50 stands for zero in the data rows.
Each row below has a hidden score, from 0 to 20, with 10 about the middle. What is it? The score is a weighted sum of the row's numbers plus the product of two more (or one squared), each taken from its middle value.
array([60., 42., 32., 65., 82., 31., 67., 51., 37., 64., 69., 40., 36., 37., 38., 26.]) >> 14
array([56., 47., 28., 60., 61., 37., 59., 51., 51., 50., 62., 60., 34., 50., 42., 39.]) >> 12
array([46., 55., 53., 53., 58., 48., 57., 53., 53., 50., 49., 43., 59., 53., 42., 49.]) >> 10
array([42., 67., 50., 46., 25., 52., 33., 49., 54., 56., 70., 68., 49., 57., 76., 52.]) >> 13
array([42., 42., 60., 54., 66., 48., 64., 52., 37., 64., 44., 24., 66., 38., 44., 47.]) >> 8
array([58., 50., 44., 60., 64., 38., 60., 44., 40., 52., 55., 44., 49., 34., 41., 37.]) >> 10
array([42., 49., 54., 47., 52., 49., 66., 52., 53., 51., 42., 36., 65., 47., 41., 50.]) >> 7
array([51., 45., 46., 49., 57., 45., 55., 55., 54., 52., 45., 42., 55., 58., 46., 49.]) >> 15
array([42., 47., 51., 41., 54., 56., 49., 49., 65., 48., 42., 41., 57., 56., 44., 52.]) >> 8
array([53., 64., 42., 56., 39., 52., 40., 53., 45., 55., 59., 72., 33., 56., 57., 54.]) >> 14
array([52., 46., 40., 52., 48., 43., 44., 53., 53., 51., 76., 59., 48., 49., 66., 37.]) >> 12
array([50., 58., 38., 60., 35., 43., 34., 55., 45., 54., 70., 66., 30., 62., 49., 46.]) >> 8
array([48., 51., 43., 50., 66., 46., 68., 51., 49., 67., 48., 30., 60., 47., 42., 42.]) >> 15
array([39., 49., 54., 57., 57., 52., 59., 53., 57., 55., 44., 42., 61., 56., 39., 56.]) >> 8
array([58., 59., 61., 46., 32., 65., 44., 41., 38., 47., 43., 58., 58., 42., 72., 57.]) >> 10
array([55., 44., 37., 62., 50., 39., 53., 47., 54., 47., 61., 63., 35., 48., 40., 37.]) >> 12
array([59., 50., 41., 56., 47., 47., 55., 53., 49., 30., 42., 65., 45., 48., 42., 52.]) >> 15
array([42., 44., 57., 57., 68., 46., 73., 52., 40., 67., 52., 22., 71., 37., 42., 39.]) >> 10
array([57., 60., 53., 51., 40., 52., 42., 49., 46., 52., 53., 54., 47., 51., 59., 47.]) >> 8
array([55., 54., 61., 50., 48., 58., 43., 39., 41., 52., 46., 48., 49., 43., 59., 57.]) >> 6
array([50., 49., 35., 58., 45., 46., 41., 53., 55., 40., 67., 67., 29., 54., 41., 48.]) >> 6
array([44., 57., 56., 52., 25., 54., 30., 51., 51., 39., 50., 78., 35., 60., 61., 65.]) >> 6
array([44., 47., 60., 46., 50., 55., 62., 51., 54., 48., 40., 52., 66., 51., 42., 57.]) >> 10
array([45., 55., 56., 50., 51., 47., 52., 42., 40., 57., 64., 40., 57., 32., 61., 42.]) >> 13
array([58., 56., 51., 60., 52., 50., 37., 48., 39., 53., 55., 53., 32., 45., 62., 47.]) >> 6
array([48., 61., 43., 51., 24., 52., 35., 49., 58., 52., 65., 76., 40., 56., 54., 49.]) >> 5
array([41., 54., 64., 50., 60., 56., 70., 44., 48., 47., 40., 31., 76., 36., 49., 49.]) >> 13
array([43., 48., 74., 36., 35., 62., 33., 40., 44., 41., 46., 50., 62., 33., 73., 64.]) >> 4
array([58., 52., 56., 50., 73., 41., 77., 38., 33., 61., 47., 14., 70., 21., 56., 33.]) >> 12
array([58., 46., 55., 55., 71., 34., 63., 37., 32., 51., 49., 27., 62., 18., 45., 36.]) >> 12
array([49., 50., 51., 45., 52., 52., 53., 51., 53., 50., 38., 43., 56., 52., 45., 61.]) >> 9
array([47., 46., 37., 46., 46., 44., 27., 56., 54., 26., 47., 64., 23., 60., 38., 56.]) >> 8
array([46., 51., 42., 39., 41., 55., 46., 53., 64., 62., 48., 49., 48., 71., 43., 55.]) >> 8
array([48., 59., 63., 38., 44., 53., 42., 42., 53., 45., 58., 43., 62., 40., 67., 51.]) >> 6
array([50., 49., 48., 47., 45., 59., 59., 54., 57., 45., 44., 43., 60., 52., 47., 56.]) >> 6
array([55., 48., 22., 54., 53., 37., 43., 57., 62., 46., 64., 65., 27., 63., 43., 37.]) >> 13
array([50., 52., 48., 50., 36., 57., 41., 45., 59., 28., 42., 68., 39., 54., 41., 68.]) >> 8
array([57., 49., 37., 51., 55., 39., 44., 52., 44., 41., 56., 54., 35., 50., 44., 44.]) >> 11
array([33., 49., 62., 38., 57., 50., 52., 53., 53., 52., 40., 26., 65., 51., 44., 56.]) >> 8
array([50., 47., 39., 48., 46., 45., 38., 50., 68., 37., 48., 69., 26., 66., 40., 52.]) >> 11
array([57., 50., 25., 65., 55., 40., 55., 49., 49., 57., 72., 59., 26., 51., 41., 34.]) >> 9
array([49., 49., 73., 41., 43., 59., 46., 41., 40., 42., 34., 45., 63., 32., 60., 60.]) >> 5
array([45., 54., 54., 53., 37., 53., 34., 53., 59., 41., 59., 62., 45., 58., 64., 51.]) >> 8
array([47., 48., 52., 39., 59., 52., 61., 50., 51., 53., 39., 34., 66., 49., 41., 56.]) >> 11
array([55., 52., 45., 50., 37., 50., 38., 48., 41., 55., 60., 62., 43., 51., 57., 51.]) >> 10
array([42., 53., 44., 50., 57., 49., 62., 58., 56., 58., 50., 42., 59., 59., 42., 43.]) >> 18
array([43., 41., 67., 44., 35., 57., 37., 50., 47., 36., 63., 56., 57., 38., 76., 53.]) >> 5
array([46., 47., 44., 51., 53., 48., 63., 51., 47., 69., 50., 43., 58., 52., 42., 46.]) >> 12
array([49., 48., 34., 44., 48., 51., 47., 59., 71., 56., 47., 59., 38., 77., 46., 54.]) >> 11
array([53., 43., 54., 48., 59., 48., 61., 53., 51., 52., 35., 37., 58., 40., 40., 50.]) >> 9
array([43., 62., 60., 50., 40., 49., 39., 43., 37., 48., 45., 50., 46., 40., 53., 54.]) >> 7
array([59., 48., 44., 54., 58., 46., 55., 40., 51., 40., 51., 55., 37., 43., 44., 45.]) >> 7
array([48., 34., 53., 49., 53., 46., 61., 52., 53., 48., 39., 33., 59., 49., 45., 53.]) >> 17
array([50., 50., 60., 48., 42., 54., 40., 53., 51., 48., 53., 53., 57., 45., 70., 49.]) >> 9
array([51., 51., 49., 36., 44., 57., 46., 55., 58., 54., 38., 53., 52., 65., 47., 58.]) >> 11
array([49., 68., 66., 47., 40., 53., 40., 46., 40., 42., 39., 46., 57., 39., 57., 61.]) >> 4
array([48., 43., 53., 50., 59., 51., 63., 56., 53., 53., 41., 36., 61., 51., 44., 51.]) >> 9
array([49., 42., 60., 37., 35., 59., 43., 51., 53., 48., 44., 50., 56., 49., 58., 60.]) >> 6
array([37., 53., 55., 45., 51., 59., 59., 51., 65., 58., 45., 48., 64., 65., 42., 54.]) >> 12
array([55., 39., 58., 56., 51., 49., 62., 52., 32., 37., 38., 50., 57., 30., 40., 51.]) >> 10
array([46., 39., 54., 45., 41., 59., 51., 52., 59., 49., 42., 57., 53., 55., 48., 55.]) >> 7
array([54., 60., 49., 52., 45., 45., 41., 50., 40., 56., 63., 57., 47., 47., 61., 47.]) >> 11
array([39., 51., 71., 40., 46., 54., 42., 49., 45., 48., 54., 35., 71., 34., 72., 52.]) >> 7
array([52., 65., 58., 51., 25., 54., 35., 50., 50., 42., 48., 74., 40., 58., 54., 60.]) >> 8
array([53., 42., 36., 61., 60., 37., 51., 58., 50., 43., 57., 53., 30., 54., 36., 42.]) >> 9
array([56., 49., 46., 54., 56., 44., 48., 49., 54., 36., 49., 56., 36., 49., 46., 49.]) >> 10
array([50., 43., 42., 45., 47., 45., 52., 49., 61., 38., 51., 58., 42., 56., 43., 46.]) >> 9
array([48., 50., 37., 55., 51., 45., 41., 56., 51., 36., 54., 61., 32., 57., 42., 48.]) >> 11
array([55., 59., 42., 41., 37., 43., 28., 49., 47., 54., 56., 61., 36., 62., 57., 54.]) >> 12
array([48., 46., 50., 54., 54., 44., 44., 52., 43., 30., 40., 52., 44., 45., 41., 51.]) >> 11
array([44., 51., 51., 56., 62., 49., 65., 52., 45., 67., 54., 33., 60., 49., 41., 43.]) >> 12
array([51., 43., 55., 49., 58., 48., 59., 50., 47., 59., 47., 37., 58., 42., 40., 49.]) >> 8
array([53., 46., 43., 55., 54., 44., 55., 51., 56., 59., 50., 44., 47., 59., 42., 50.]) >> 17
array([40., 49., 55., 51., 61., 49., 65., 45., 48., 57., 47., 28., 56., 44., 42., 44.]) >> 12
array([53., 48., 44., 63., 65., 36., 59., 47., 35., 56., 49., 45., 50., 34., 37., 35.]) >> 11
array([61., 44., 29., 68., 78., 32., 67., 51., 40., 67., 70., 39., 36., 40., 44., 28.]) >> 11
array([41., 54., 55., 38., 39., 55., 48., 38., 63., 43., 34., 52., 59., 59., 42., 62.]) >> 9
array([54., 43., 43., 47., 42., 50., 45., 47., 40., 60., 61., 52., 45., 47., 54., 49.]) >> 9
array([56., 52., 57., 64., 47., 49., 45., 46., 29., 55., 52., 56., 44., 40., 47., 44.]) >> 8
array([50., 53., 37., 57., 56., 34., 57., 48., 44., 57., 60., 52., 39., 44., 42., 34.]) >> 12
array([45., 43., 65., 39., 34., 66., 23., 46., 53., 29., 39., 55., 46., 54., 70., 69.]) >> 6
array([52., 54., 64., 45., 44., 56., 43., 42., 38., 52., 50., 50., 56., 32., 63., 53.]) >> 6
array([55., 52., 44., 53., 72., 44., 56., 40., 52., 49., 58., 38., 41., 40., 46., 42.]) >> 7
array([41., 58., 45., 48., 44., 40., 38., 57., 55., 58., 75., 50., 48., 57., 57., 43.]) >> 8
array([47., 52., 49., 36., 50., 50., 58., 46., 39., 59., 31., 32., 72., 49., 37., 57.]) >> 15
array([62., 45., 58., 58., 42., 50., 47., 46., 39., 46., 68., 61., 48., 32., 77., 43.]) >> 10
array([41., 56., 52., 49., 56., 48., 52., 54., 56., 57., 51., 41., 50., 62., 46., 56.]) >> 7
array([58., 61., 61., 53., 37., 60., 37., 48., 39., 49., 43., 67., 45., 54., 58., 63.]) >> 11
array([45., 52., 68., 44., 47., 58., 39., 39., 45., 49., 53., 46., 56., 42., 69., 56.]) >> 7
array([48., 45., 48., 46., 55., 53., 50., 57., 59., 48., 42., 42., 47., 61., 40., 55.]) >> 7
array([56., 47., 39., 48., 63., 45., 59., 53., 62., 59., 55., 46., 51., 56., 45., 38.]) >> 12
array([45., 49., 40., 45., 57., 41., 60., 48., 57., 56., 53., 43., 54., 52., 45., 42.]) >> 13
array([55., 40., 49., 54., 54., 53., 62., 60., 54., 55., 38., 45., 61., 48., 46., 52.]) >> 17
array([61., 53., 54., 54., 44., 57., 47., 48., 45., 49., 45., 62., 37., 49., 53., 51.]) >> 6
array([55., 44., 41., 55., 51., 48., 60., 51., 54., 59., 55., 47., 52., 56., 45., 49.]) >> 14
array([41., 62., 65., 38., 22., 63., 31., 49., 53., 39., 44., 64., 55., 55., 64., 69.]) >> 5
array([47., 46., 53., 56., 64., 50., 63., 57., 53., 67., 50., 35., 56., 48., 46., 49.]) >> 5
array([56., 64., 63., 55., 44., 55., 46., 49., 43., 52., 55., 55., 49., 45., 68., 55.]) >> 5
array([47., 52., 54., 35., 39., 58., 47., 47., 58., 40., 33., 54., 61., 60., 41., 62.]) >> 12
array([50., 41., 52., 51., 48., 50., 47., 49., 47., 31., 42., 58., 49., 41., 42., 56.]) >> 11
array([48., 41., 55., 49., 51., 44., 42., 41., 51., 35., 49., 54., 41., 43., 43., 56.]) >> 12
array([50., 42., 64., 29., 32., 64., 26., 55., 60., 33., 52., 60., 54., 48., 80., 66.]) >> 7
array([64., 55., 64., 58., 62., 52., 48., 38., 32., 59., 52., 38., 50., 26., 70., 45.]) >> 5
array([50., 45., 34., 42., 38., 44., 47., 51., 63., 49., 67., 59., 48., 53., 55., 38.]) >> 10
array([43., 42., 59., 43., 36., 64., 38., 49., 61., 21., 24., 66., 50., 58., 43., 72.]) >> 13
array([52., 37., 55., 48., 55., 50., 56., 48., 55., 57., 39., 35., 56., 49., 45., 49.]) >> 16
array([39., 39., 71., 42., 56., 56., 57., 50., 42., 39., 27., 30., 75., 39., 40., 62.]) >> 9
array([43., 47., 61., 37., 40., 54., 34., 50., 52., 34., 51., 50., 54., 49., 63., 60.]) >> 7
array([43., 48., 59., 53., 56., 52., 60., 44., 50., 58., 41., 39., 63., 46., 42., 56.]) >> 7
